Small tables with named rows and columns. After each table, cells are looked up by row and column.

fos =
fields: kanat, duzuraf, vuratut, kasif, zedugor, lem, zifulom, mubul, lub, zaf
giti: [-344, -258, -284, -26, -806, -357, -931, 217, -135, -536]
ragaza: [-298, -191, -234, -389, -522, -144, -872, -160, -273, -551]
sek: [-165, -221, -65, -10, -498, -288, -970, -98, -238, -477]
minavot: [-191, -189, -60, -58, -476, -276, -871, -82, -227, -433]
kom: [-365, 45, 160, -49, -317, -253, -258, -925, -689, 30]
nisev: [-168, -165, -20, -6, -515, -256, -943, -75, -284, -424]
niru: [-267, -229, -154, -427, -513, -209, -866, -206, -243, -546]
maz: [135, -233, -36, 541, -384, -260, -201, -207, -443, 299]

What is the zaf of sek in fos? -477
What is the lub of sek in fos? -238
What is the zifulom of kom in fos? -258
What is the lub of minavot in fos? -227
What is the zedugor of minavot in fos? -476
What is the vuratut of nisev in fos? -20
What is the duzuraf of ragaza in fos? -191
What is the zifulom of minavot in fos? -871
What is the zedugor of giti in fos? -806
What is the vuratut of niru in fos? -154
What is the lem of sek in fos? -288
What is the zifulom of ragaza in fos? -872
What is the lem of minavot in fos? -276
What is the zaf of giti in fos? -536
What is the zaf of minavot in fos? -433
What is the vuratut of minavot in fos? -60
What is the kanat of nisev in fos? -168
What is the zaf of kom in fos? 30
What is the kanat of minavot in fos? -191
What is the lem of kom in fos? -253
Row with the largest zedugor: kom

Table lapum
           gudo  tolukas     pak  badufi
dilu      0.131    0.103   0.303   0.222
punesu   -0.094    0.172  -0.129   0.440
tudude    0.109    0.079   0.488   0.291
ror       0.135    0.019   0.343   0.278
zotuk     0.315    0.134   0.282   0.373
talokul   0.329    0.069   0.310   0.182
subak     0.087    0.061   0.283   0.254
mugol     0.226    0.107   0.481   0.115
mizo      0.136    0.347   0.030   0.174
vebut    -0.122    0.071   0.083   0.270
malozi    0.211    0.126   0.280   0.414
sikeb    -0.225   -0.771   0.544  -0.303
pof      -0.309   -0.712  -0.680   0.839

sikeb, badufi => -0.303
talokul, gudo => 0.329
ror, badufi => 0.278
talokul, pak => 0.310
subak, gudo => 0.087
subak, badufi => 0.254
pof, badufi => 0.839
tudude, tolukas => 0.079
sikeb, gudo => -0.225
dilu, gudo => 0.131
subak, tolukas => 0.061
tudude, badufi => 0.291
mugol, pak => 0.481
subak, pak => 0.283
punesu, gudo => -0.094
mugol, tolukas => 0.107
malozi, pak => 0.280
malozi, tolukas => 0.126
tudude, gudo => 0.109

tutisen:
|  | zek | vedubi |
|---|---|---|
| kob | 85 | 64 |
| ror | 153 | 155 |
| gib | 93 | 37 |
| gidapi | 111 | 30 |
| lasad | 65 | 223 |
| dami | 90 | 58 |

What is the vedubi of dami in tutisen?
58
What is the zek of ror in tutisen?
153
What is the vedubi of lasad in tutisen?
223
What is the vedubi of ror in tutisen?
155
What is the zek of gidapi in tutisen?
111
What is the zek of lasad in tutisen?
65
What is the zek of dami in tutisen?
90
What is the zek of gib in tutisen?
93
What is the vedubi of kob in tutisen?
64
What is the vedubi of gib in tutisen?
37
What is the zek of kob in tutisen?
85
What is the vedubi of gidapi in tutisen?
30
Row with the largest vedubi: lasad

lav.csv
,mab,leleviz,tipin
dof,-25.7,-27.3,-55.5
sepude,55.4,-59.4,-19.7
gur,-10.0,41.8,15.4
zez,52.3,53.9,63.2
vogok,93.7,-16.0,82.4
tufazo,20.7,-72.5,75.3
lugupo,22.0,-42.8,-32.0

What is the tipin of dof in lav?
-55.5
What is the mab of lugupo in lav?
22.0
What is the leleviz of sepude in lav?
-59.4
What is the mab of gur in lav?
-10.0
What is the leleviz of tufazo in lav?
-72.5
What is the tipin of vogok in lav?
82.4
What is the tipin of tufazo in lav?
75.3
What is the leleviz of dof in lav?
-27.3
What is the mab of vogok in lav?
93.7
What is the tipin of sepude in lav?
-19.7
What is the tipin of zez in lav?
63.2
What is the leleviz of lugupo in lav?
-42.8
What is the leleviz of gur in lav?
41.8
What is the tipin of gur in lav?
15.4
What is the tipin of lugupo in lav?
-32.0
Row with the largest tipin: vogok

pimeso:
columns: riz, nomi
tur: [5.470, 7.720]
maziri: [4.727, 1.796]
zopena: [7.343, 0.506]
reg: [8.133, 2.257]
beku: [7.358, 6.202]
desomuf: [7.900, 5.127]
selubu: [9.185, 3.399]
zon: [5.172, 3.457]
denuko: [5.251, 2.682]

zon, nomi -> 3.457
zopena, nomi -> 0.506
selubu, riz -> 9.185
desomuf, riz -> 7.900
desomuf, nomi -> 5.127
beku, riz -> 7.358
denuko, riz -> 5.251
selubu, nomi -> 3.399
reg, riz -> 8.133
zon, riz -> 5.172
maziri, nomi -> 1.796

sifur =
	kov	dise	geso	zaraviz	filitu	fitineb	zegaker	rar	lov	rezegi
liforu	0.8	0.6	0.6	0.6	0.5	0.4	0.8	0.5	0.6	0.6
bavetor	0.5	0.6	0.7	0.4	0.6	0.6	0.5	0.6	0.5	0.6
bipef	0.2	0.4	0.7	0.7	0.4	0.4	0.3	0.8	0.8	0.6
rad	0.4	0.5	0.6	0.6	0.6	0.6	0.4	0.7	0.7	0.6
degapi	0.8	0.9	0.6	0.5	0.7	0.7	0.9	0.6	0.9	0.8
fibur	0.8	0.7	0.5	0.3	0.3	0.7	0.4	0.3	0.5	0.6
rulisu	0.5	0.6	0.5	0.4	0.6	0.4	0.7	0.5	0.6	0.5
figizez	0.5	0.4	0.5	0.8	0.6	0.7	0.5	0.5	0.8	0.5
finu	0.7	0.5	0.2	0.8	0.6	0.4	0.8	0.5	0.3	0.5

What is the kov of fibur in sifur?
0.8
What is the fitineb of bipef in sifur?
0.4
What is the geso of bavetor in sifur?
0.7
What is the dise of rulisu in sifur?
0.6
What is the filitu of figizez in sifur?
0.6
What is the geso of degapi in sifur?
0.6
Row with the largest dise: degapi

